In the rows, 128 means zero.
One turn moves every row onto another: examples first, then more rows asked
J_218: [154 148 127 150 161 135 134 125 139  79 145 126  78 101 158 111 135 149
  97]
J_303: [119 121 141 113 133 119 118 103 128 109 100 145 115 108 101  99 119 123
 165]
J_21: [123 150 124 141 166 114 186 124 137 154 106 122 126 115 185 104 133 117
 142]
J_795: [111 144 114 144 170 106 186 118 133 155 105 110 126 119 169 104 125 110
 136]
J_26: [107 140 119 138 141 115 119 120 107 144 150 145 133 129 162 116 125 110
 172]
J_966: [143 155 163 146 152 150 114 104 156  97  99 121 152 103 134  84 137 115
 123]
J_843: [158 160 135 159 157 139 149 129 139 113 166 136  96 134 148 111 144 168
 117]
J_993: [ 99 154 112 151 129  98 125 112 102 150 144 119 123 119 155 113 117 109
 169]
J_664: [107 150 129 153 161 130 131 112 138  86  96 110 149  97 100  94 127 107
 125]
J_114: [131 148 133 133 161 112 176 112 137 163 107 115 129 127 185  94 128 114
 131]
J_78: [115 133 117 129 175 111 180 119 131 154 109 125 134 133 169 101 127 108
 133]
J_313: [154 145 129 137 150 120 122 108 127  92 144 111  79 118 148  96 123 143
  77]
J_380: [138 180 153 151 133 133 130 107 143  96  90 108 142  84 133  79 135 124
 122]
J_37: [135 161 108 146 153 117 162 131 112 105 160 133  98 139 122 107 136 164
 109]
J_105: [122 162 128 139 119 107 119 114 106 153 144 134 126 121 178 104 126 120
 167]
J_421: [138 140 110 135 161 121 137 124 118  74 144 129  82 113 136 107 128 142
  88]
J_755: [110 135 137 142 130 111 128 100 135 113  94 117 103  88  98 106 115 123
 172]
J_251: [129 145 147 136 124 125 132 112 140 106  94 141 103  78 123 106 130 137
 182]
J_214: [132 120 162 135 138 133 107  94 154 120 104 130 112 103 116 105 121 121
 171]
J_507: [134 138 121 172 176 133 145 121 142 114 170 114  98 145 121 121 130 152
 115]
J_819: [115 144 133 156 137 115 108 106 123 159 152 121 126 127 169 114 120 107
 170]
J_314: [140 146 161 125 111 117 116  92 138 124  94 126 105  95 124  89 121 133
 163]
J_623: [124 131 131 137 176 120 171 113 145 161 113 117 132 133 178 102 127 106
 133]
J_793: [141 171 122 179 149 115 156 116 134 121 159  95  86 125 130 109 129 162
 110]
J_898: [139 151 116 161 155 116 136 114 131  86 141  96  71 100 140 109 122 142
  89]
J_551: [119 173 132 151 146 132 144 123 135  80  90 123 144  79 119  90 138 122
 133]
J_16: [110 157 121 161 135 115 128 123 117 145 145 131 122 107 173 122 129 117
 183]
J_728: [141 128 124 156 175 133 123 114 144  85 150 110  80 116 140 116 124 134
  92]
J_681: [150 155 131 146 148 117 139 108 125 127 163 112  99 155 129  95 126 157
  93]
J_297: [125 143 145 130 156 138 117 105 136  92  99 125 157 116 111  82 129 107
 114]

J_966 -> J_551
J_843 -> J_37
And these:
J_728 -> J_218
J_755 -> J_214
J_795 -> J_623
J_819 -> J_16

One turn moves every row onto another: examples first, then more rows asked
J_140: [149 127 105 127 123 114 106 142 169 138 121 156 118 113]
J_195: [100 170 101 140 126 109 107 134 151 137 138 151 142 120]
J_69: [166  97 129 106 130 121 119 122 146 137 122 131 100 134]
J_552: [115 107 155 121 140 104 135 112 101 127 146 106  95 145]
J_575: [124 165 177 151 112 146 121 120 111 121 108 139 127 139]
J_317: [ 91 169 107 146 129 120 114 129 141 131 147 152 150 113]
J_418: [162 148 106 128 125 121 107 140 165 134 133 156 124 117]
J_827: [145 144 168 147 114 139 131 115 106 120 100 119 146 145]
J_494: [151  84 127 111 131 119 124 124 132 135 120 132  94 128]
J_471: [168 142 145 147 111 144 143 132 113 130 110 129 155 140]
J_690: [100 163  96 138 127 118 122 117 154 135 143 157 150 124]
J_802: [ 71 156 120 131 136 110 125 111 104 133 146 125 133 140]
J_11: [171 100 133 114 133 122 117 130 137 136 126 127  92 129]
J_387: [152 125 121 112 115 129 103 135 171 127 144 162 126 121]
J_227: [ 97  96 146 131 140 113 128 107 105 131 133 110  95 135]
J_222: [106 180 104 145 130 119 113 129 136 128 150 151 149 118]
J_558: [148 146 141 161 120 159 145 148 117 152 124 135 152 124]
J_284: [ 75 142 135 138 132 115 113 121 112 125 161 115 152 132]
J_110: [151 135 105 122 124 112 113 125 178 140 124 150 124 129]
J_446: [ 70 145 136 139 140 114 123 112  98 129 148 117 127 133]
J_929: [169  99 135 110 132 108 130 123 143 132 133 128  98 137]
J_274: [160 136 106 126 126 113 124 137 170 136 141 158 129 117]
J_989: [150  93 136 117 132 109 115 118 149 137 118 122  91 137]
J_120: [150  92 143  98 127 132 116 124 142 139 143 126 100 141]
J_410: [124 159 162 164 121 160 133 150 112 154 129 137 124 125]
J_191: [130 165 179 151 115 145 125 135 107 134 118 133 110 144]
J_547: [124 165 167 155 118 165 125 136 126 149 118 149 123 127]
J_408: [121 102 147 122 143 121 130 112  89 131 140 104  96 140]
J_758: [ 80 151 129 141 140 118 128 113  88 126 154 119 131 132]
J_891: [147 144 151 153 124 168 137 140 130 163 115 135 140 124]
J_528: [ 74 150 138 144 140 107 133 117 103 128 161 125 124 129]
J_532: [158 131 152 147 121 153 141 128 117 146 104 117 153 136]
J_309: [156 153 169 140 108 135 131 124 107 119 107 128 129 153]
J_837: [ 66 139 122 143 137 120 133 105 108 129 149 132 132 128]
J_509: [103 101 152 115 137 122 121 116 105 138 154  97 116 148]
J_903: [151 139 103 127 123 124 112 135 171 136 130 161 133 114]
J_678: [103 102 135 113 138 117 134 105  92 132 134 113 103 144]
J_954: [102 168 108 148 131 113 126 133 145 132 159 156 146 113]
J_505: [116 101 149 115 140 115 127 108 101 132 132 104  96 146]
J_554: [105 155 115 137 118 119 103 133 154 117 154 155 158 116]

J_274 -> J_954
J_471 -> J_558
And these:
J_446 -> J_505
J_690 -> J_837
J_387 -> J_554
J_408 -> J_11
J_575 -> J_827
J_494 -> J_140

One turn moves every row onto another: examples first, then more rows asked
J_956: [161 111 111 123 141 148 137 123 127 123 120 158 131 109  83 130  70 134
 164 160 149 132 135 114 139 134 130 162]
J_258: [134 150 149 114 105 116 135 132 130 156 110 101 146 167 118 126  83 105
 132 159 118 130 151 116 146 121 144 113]
J_926: [161 115 170 128 112 123 173 109 124 154 128 156 122 133 138  89 118 116
 166 135 148 143 120 113 122 146 139 139]
J_856: [174 159 128 125 170 154 126 119 144 179 108 146 125 152 119 154 140 144
 121 132 110 175 100  96 124  96 154 132]
J_118: [132 148 139  76 117 150 101 106 134 169 111  89 117 147  84 122 136 131
 152 128 124 162 142 128 161 147 143 116]
J_13: [156 103 106 132 131 142 138 119 138 132 109 159 137 104  67 123  81 124
 160 161 139 129 130  99 139 148 136 153]
J_405: [148 153 106  97 101 138 121 106 118 165 101 146 152 131 110 117  87 120
 118 116 103 127 170 129 167 151 153 134]
J_985: [169 116 175 114 124 127 165 117 131 141 116 161 121 129 135  89 103 112
 149 109 131 155 123 129 115 159 131 148]
J_730: [167 158 133  98 156 158 118 125 146 178 102 136 113 133 116 138 133 137
 133 131 102 179  92  90 124  88 169 144]
J_733: [191 147 154 132 134 139 128 105 130 170 104  67 138 132  92 114 126 122
 133 103 102 139 154 101 154 130 139 114]
J_815: [170 157 124  99 150 159 124 134 149 188  97 143 115 130 111 134 137 133
 135 140 112 173  91  84 138 107 181 124]
J_249: [174 154 138 103 155 163 124 136 158 168  98 149 119 138 113 154 127 133
 123 128  91 178  95  96 136  96 157 130]
J_770: [167 156 146 109 171 120 125  87 165 148  74 133 143  97 101 111 156 159
 119 123 143 139 134 103 157  92 145 139]
J_242: [181 146 148 130 121 145 125  91 130 158 108  80 141 122  83 134 134 121
 134 100  90 152 159 106 160 141 131 124]
J_914: [135 139 129  83 132 148  90 106 128 184 107  90 118 154  75 105 129 129
 149 129 117 140 136 121 169 133 143 128]
J_688: [157 148 131 103 168 118 112  90 175 157  74 149 142 107 103 107 150 157
  98 114 144 142 125 114 143 114 153 129]
J_333: [155 117 117 125 139 139 131 121 143 124 117 156 121 119  85 137  82 142
 173 163 163 142 134 120 125 151 120 134]
J_225: [163 154 111 110 104 128 115 101 116 172 100 143 147 125 113 107  82 116
 139 120 108 110 177 120 168 135 137 131]
J_240: [156 112 118 122 154 151 139 127 136 118 111 160 136 126  69 134  83 131
 159 160 145 140 141 118 136 147 113 157]
J_121: [158 116 174 122 118 113 174 107 129 139 114 152 122 129 136  89  99 124
 160 128 132 142 122 121 113 146 140 159]
J_226: [172 161 123  96 159 158 137 130 142 170  99 136 119 140 131 154 136 129
 135 156  96 177 106  98 136  95 165 133]
J_777: [165 107 167 140 117 110 152  95 133 144 121 166 120 122 127 106 102 113
 151 116 119 147 114 122 119 158 126 153]
J_663: [160 147 130  95 158 120 125  82 167 143  74 140 153  91 119 104 158 136
 105 126 132 137 145 113 152  97 145 141]
J_737: [160 155 146  97 161 127 121  89 178 145  73 151 146 112 107 109 160 155
 118 115 141 142 143 113 149  95 128 128]
J_990: [157 102 101 105 144 155 139 117 139 119 108 137 127 109  78 125  91 136
 168 170 144 136 142 120 134 149 132 154]
J_265: [160 149 140 124 159 122 128  82 163 158  84 140 156 107  99 107 170 140
 115 127 144 137 134  89 150  89 140 137]
J_164: [173 104 171 122 122 127 174 100 120 139 127 139 122 123 143  97 121 109
 154 126 118 149 121 127 127 148 135 157]
J_182: [139 157 145 117 108 129 153 122 126 148 116 106 161 172 121 136  99 116
 120 147 124 140 169 121 143 125 140 116]

J_688 -> J_777
J_240 -> J_737
J_265 -> J_926
And these:
J_770 -> J_121
J_405 -> J_242
J_258 -> J_914
J_226 -> J_990

One turn moves every row onto another: examples first, then more rows asked
J_436: [109  99 124 113 120 126  89 126 116 159 149 109]
J_355: [122 108 112 152 115 101 154 122 142 106 135 109]
J_184: [ 95 125 121  90 139 113 131  89 137  90 122 128]
J_365: [120 141 135 148 145 138 158  98 144 121 138 110]
J_171: [ 79 107 120 110 127 105 154 118 135 138 154 150]
J_19: [130  97 121  96 109 124  95 128 112 157 144 134]
J_266: [124 131 125 101 128  98 149 139 117 106  95 156]
J_285: [104 116 122 104 149 107 129  94 144  82 125 133]
J_580: [120 100 137 132 173 133 145 135 126 128 109 149]
J_741: [117 156 138  99 129 103 127 107 124 132 183 131]
J_482: [130 117 151  73 141 126 100 109 129 138 133 101]
J_455: [131 118 110 113 124 105  89 114  98  95 141 139]
J_139: [141 127 158  86 128 124 116 120 118 142 132 170]
J_95: [127 155 126 121 154 147 104 117 110 143 163 116]
J_286: [108 139 129 103 124 108 154 134 115 110 100 163]
J_704: [113 147 141 139 142 147 165 108 136 126 124 113]
J_453: [105  85 116 107 136  96 137 104 147 129 148 150]
J_740: [149 127 131 116 166 106 115 158 109 148 152 123]
J_349: [ 99 143 146 136 133 145 169 113 131 132 125 125]
J_604: [161 139 131 126 104 118 111 136 136 150 145 117]
J_324: [128 139 146  76 130 104 102 113 142 136 146 101]
J_789: [136 110 157 122 140 142 106 116 100 114 108 106]
J_598: [129  96 136 142 166 127 143 132 134 114 108 147]
J_719: [ 91  95 115 111 135 106 146 111 144 139 159 146]
J_752: [149 139 145 104 167 113 103 146 128 148 143 142]
J_934: [110 123 100 140  94 102 156 118 123 124 139 124]
J_45: [114 109 137 143 168 132 154 137 114 142 119 149]
J_942: [141 138 168 117 118 110 151 143 113 153 139 109]
J_955: [158 146 112 118 102 123 103 119 122 129 151 118]
J_781: [ 89 129 133  86 143 117 135  91 123 101 112 135]
J_776: [120 117 103 151 105 104 157 128 130 120 137 114]
J_325: [127 153 132 129 142 152  93 125 105 134 133 111]
J_295: [134 145 138  89 131 103 116 146  93 128 118  96]
J_119: [138 129 132 112 138  95 152 136 118 102  90 143]
J_610: [119 137 121  94 133  96  93 151  92 124 122 114]
J_484: [116 104 130 142 148 108 115 129 103 127 167  95]

J_171 -> J_355
J_776 -> J_704
And these:
J_139 -> J_455
J_295 -> J_482
J_325 -> J_752
J_119 -> J_781

One turn moves every row onto another: examples first, then more rows asked
J_997: [128 119 146 158 109 164 150 172 123 100 106 140 139 127 107 122 147 174
 162 100]
J_8: [124 124 163 117  92 172 173 140  78 159 125 111 101 102 151 121 147 151
 122  92]
J_166: [125 126 162 108  74 154 158 115  75 167 107 129 114 104 151 136 118 146
 137  80]
J_329: [128 118 159 149  74 148 131 179 115 112 118 126 158 144 104 128 106 168
 160  86]
J_229: [121 119 101 104 105 185 167 127 149 156 104 115 154 106 141 101 140 149
 122 109]
J_774: [130 108 172 120  95 147 137 147 102 125  84 135 170 146 104 131  96 149
 172  97]
J_463: [151 110 122 123  69 138 164  99 126 154 143 105 122  87 129  94 112 148
 141 118]
J_892: [119 123 147 131  73 166 164 132  90 151 135 130  97  94 147 131 141 167
 129  84]
J_621: [128 122 149 153  96 157 147 185 125 104 100 127 144 127 105 129 146 170
 160  93]
J_750: [147 122 163  83  99 176 150 119 139 100 158  98 155 131 127 104 112 134
 163 108]
J_363: [155 140 164  92 110 169 146 117 128 102 120 123 157 105 126 104 162 137
 176 118]
J_700: [154 126 120 126  84 156 166 105 102 157 137  84 124 112 125  71 120 149
 121 109]
J_817: [129 114 159 153  82 152 129 168 112 109 130 138 156 146 106 120  99 172
 163  92]
J_612: [135 128 138  86  89 180 147  85 130 100 117 124 160 129 101 117 127 158
 161  94]
J_680: [156 158 134 121  91 172 137 116 138  86 145 123 143 128 132  98 137 148
 167  83]
J_884: [126 126 155 111  88 166 173 127  87 160 121 107  98 115 162 131 116 138
 126  73]
J_168: [128 112 169 120  85 145 139 162 108 125  81 122 169 144 102 138 102 150
 166  90]
J_231: [165 125 141 119  77 132 153 108 103 164 131 102 134  90 138  78 120 134
 145 124]
J_796: [129 117 122 120  87 175 148 157 146 154 158 114 158 101 150  84 131 153
 125 124]
J_618: [134 117 166 133 117 162 160 195 123 111 100  99 145 138 119 123 136 143
 155  99]
J_382: [133 131 127 119  75 155 127 135 126 166 119 150 177  86 143  92 141 158
 144 123]
J_241: [133 109 153 121 119 159 163 153 134 112  84 111 143 153 125 136  94 130
 165  84]
J_867: [137 113 167 135 133 169 164 185 120 109 105 104 141 143 124 113 135 141
 155 107]
J_100: [151 147 165 101  90 180 127 115  97 107 140 116 173 140 107  82 136 158
 154 102]
J_578: [137 140 107 118  71 156 130 122 136 162 120 131 168 121 155  93  95 141
 138  87]
J_773: [130 111 155 120 107 155 161 168 134 113  82 102 147 148 119 143 103 134
 162  81]
J_245: [161 136 114 126  85 140 161  92 108 159 107 104 124  98 134  82 129 139
 138 103]
J_682: [124 123 167 123  63 155 150 133  75 163 144 128 112 104 149 125 116 158
 133  86]
J_334: [136 130 132  93  99 175 146 131 112 175 104 104 180 129 145  80 114 133
 121 109]
J_763: [145 109 126 116  80 153 168  98 104 161 125 101 132  89 110  84 137 160
 128 128]

J_618 -> J_621
J_8 -> J_892
J_245 -> J_700
And these:
J_796 -> J_382
J_363 -> J_680
J_867 -> J_997

One turn moves every row onto another: examples first, then more rows asked
J_273: [134 120 120 127 146 134 156 103 163 142 142  79 105 104 110 118 141 125
 121 123 146 127 148 124]
J_130: [129 122 135 112 157 146 162 105 136 157 137  81 106 104 124 117 138 119
 127 126 150 130 156 119]
J_178: [128 128 125 110 154 137 156  97 150 166 140  78 111 124 119 116 137 124
 132 129 139 132 157 120]
J_399: [130 139 109 126 125 133 101 120  90 116 108 176 158 153 130 123  94 157
 130 124 107 113 120 140]
J_395: [131 118 127 125 150 141 159 105 153 141 140  81 102  96 115 119 141 122
 119 123 151 127 148 123]
J_723: [133 138 118 120 141 147 111 146  81 108 101 162 145 154 143 137 116 130
 146 128  89 108 126 146]
J_902: [133 135 122 124 141 149 112 151  78  99 100 163 143 141 143 139 118 128
 141 125  95 105 124 147]
J_840: [130 120 145  97 147 139 148 107 154 171 130  91 102 122 113 110 136 129
 130 137 133 133 164 116]
J_821: [135 139 104 126 133 136 105 142 102 103 105 158 150 163 131 136 117 136
 144 129  81 107 124 150]
J_216: [133 121 139 102 141 133 144 105 167 166 131  89 103 125 107 110 137 131
 128 138 130 133 161 118]
J_882: [131 128 119 115 150 133 156  97 160 158 142  76 111 124 113 117 137 127
 128 127 138 131 154 121]
J_503: [135 117 134 110 137 132 144 106 177 157 133  88 101 120 100 110 138 133
 122 136 131 130 156 120]
J_844: [138 134 102 133 130 135 104 145 107  92 106 159 147 156 128 137 118 136
 139 126  85 104 121 151]
J_466: [113 142 118 131 124 140 103 151  86 109 105 158 149 162 124 134 102 142
 135 116 103 116 112 143]
J_448: [114 139 115 136 121 137 101 152  93 103 106 159 148 158 121 133 104 143
 131 116 102 115 109 144]
J_397: [141 113 143 116 138 132 155 102 162 134 138  93  95  91 103 118 134 130
 118 131 141 122 138 110]
J_246: [132 112 153 103 147 147 152 115 145 158 128  95  95  98 116 113 139 124
 122 133 145 130 160 116]
J_6: [116 137 119 137 122 141 104 155  88  99 104 161 144 150 122 136 104 141
 130 113 108 113 110 143]
J_549: [137 116 157 101 149 143 161 102 136 151 134  97  97  94 116 118 132 125
 126 133 144 125 147 104]
J_65: [140 120 134 107 137 125 151  92 172 150 140  89 105 119 100 115 130 136
 126 136 126 125 143 110]
J_890: [127 126 131 107 157 143 160 101 140 163 138  80 109 116 123 117 137 121
 131 129 144 132 158 118]
J_422: [134 139 110 120 139 141 107 143  89 108 103 160 150 162 138 136 116 134
 147 130  84 108 127 146]
J_910: [141 115 136 115 134 126 152  97 172 139 140  90 100 105  98 118 133 134
 122 133 133 123 139 110]
J_707: [136 131 118 132 138 148 111 153  84  89 101 165 140 134 137 139 120 128
 137 123  97 103 120 147]
J_402: [139 112 151 112 143 139 159 103 146 138 135  96  94  86 110 119 133 126
 119 131 145 123 141 106]
J_112: [130 118 152  98 149 145 152 111 146 167 128  93  99 110 117 110 136 126
 128 137 141 131 163 116]
J_125: [132 138 104 133 122 131 101 123  98 111 110 176 156 151 126 123  95 156
 127 122 108 112 116 141]
J_606: [133 132 109 138 121 136 103 127  94 100 107 178 152 133 127 126  96 154
 121 119 116 109 113 141]
J_2: [131 134 118 131 128 142 106 129  79 108 107 180 152 132 136 126  96 150
 124 121 119 112 117 138]
J_918: [138 131 111 136 133 143 109 152  95  83 103 163 139 134 132 139 120 131
 134 122  95 103 117 149]
J_43: [137 125 139  98 143 127 152  91 160 161 139  88 108 126 106 114 130 135
 132 138 125 127 148 107]
J_492: [115 137 116 138 122 138 102 155  92  99 104 160 146 152 120 135 103 143
 130 114 106 113 109 145]
J_361: [139 132 104 138 130 139 105 148 104  85 104 160 142 144 127 139 118 134
 136 124  89 104 117 150]
J_57: [114 142 121 131 125 142 104 152  82 109 104 160 148 158 127 134 103 142
 134 116 106 116 113 142]
J_936: [129 119 132 119 153 145 161 107 143 147 138  80 103  96 119 119 141 118
 123 124 153 128 151 120]
J_670: [113 141 115 133 122 138 102 151  92 107 105 158 148 162 121 134 103 144
 133 116 101 116 112 144]
J_473: [137 109 143 118 138 139 148 114 167 144 131  93  92  96 105 113 139 129
 115 132 144 127 152 120]
J_367: [129 141 114 125 128 137 103 124  82 119 107 178 156 148 136 123  95 154
 131 124 112 113 122 138]
J_127: [137 112 135 116 136 133 146 110 177 147 131  90  97 107 100 112 139 131
 118 133 137 127 154 121]
J_857: [135 123 148  93 147 133 156  92 146 168 138  91 107 122 114 114 130 132
 136 139 129 129 151 105]
J_483: [135 110 149 113 144 145 150 116 153 147 127  94  93  92 110 114 139 125
 119 131 147 127 155 118]
J_911: [114 137 122 134 124 143 104 156  83 101 104 161 145 149 126 136 104 139
 130 113 108 113 110 143]
J_41: [129 137 117 126 129 141 105 126  77 114 105 180 154 139 137 124  95 150
 130 123 117 114 121 137]
J_332: [113 139 123 133 126 143 106 155  81 106 104 161 147 153 127 134 103 140
 132 115 108 115 112 142]
J_137: [134 121 155  94 149 139 160  97 136 163 134  94 102 107 118 114 130 127
 131 137 137 128 151 104]
J_440: [132 123 118 122 147 132 154  98 166 149 143  77 108 115 109 116 138 127
 124 126 139 128 150 123]
J_772: [133 132 114 136 125 139 103 129  86 101 107 181 151 129 132 125  97 151
 122 118 119 110 115 140]
J_85: [133 134 105 137 120 131 100 125  99 103 109 176 154 142 125 124  96 157
 124 120 112 111 114 141]

J_549 -> J_137
J_395 -> J_936
And these:
J_723 -> J_422
J_112 -> J_840
J_85 -> J_606
J_911 -> J_332

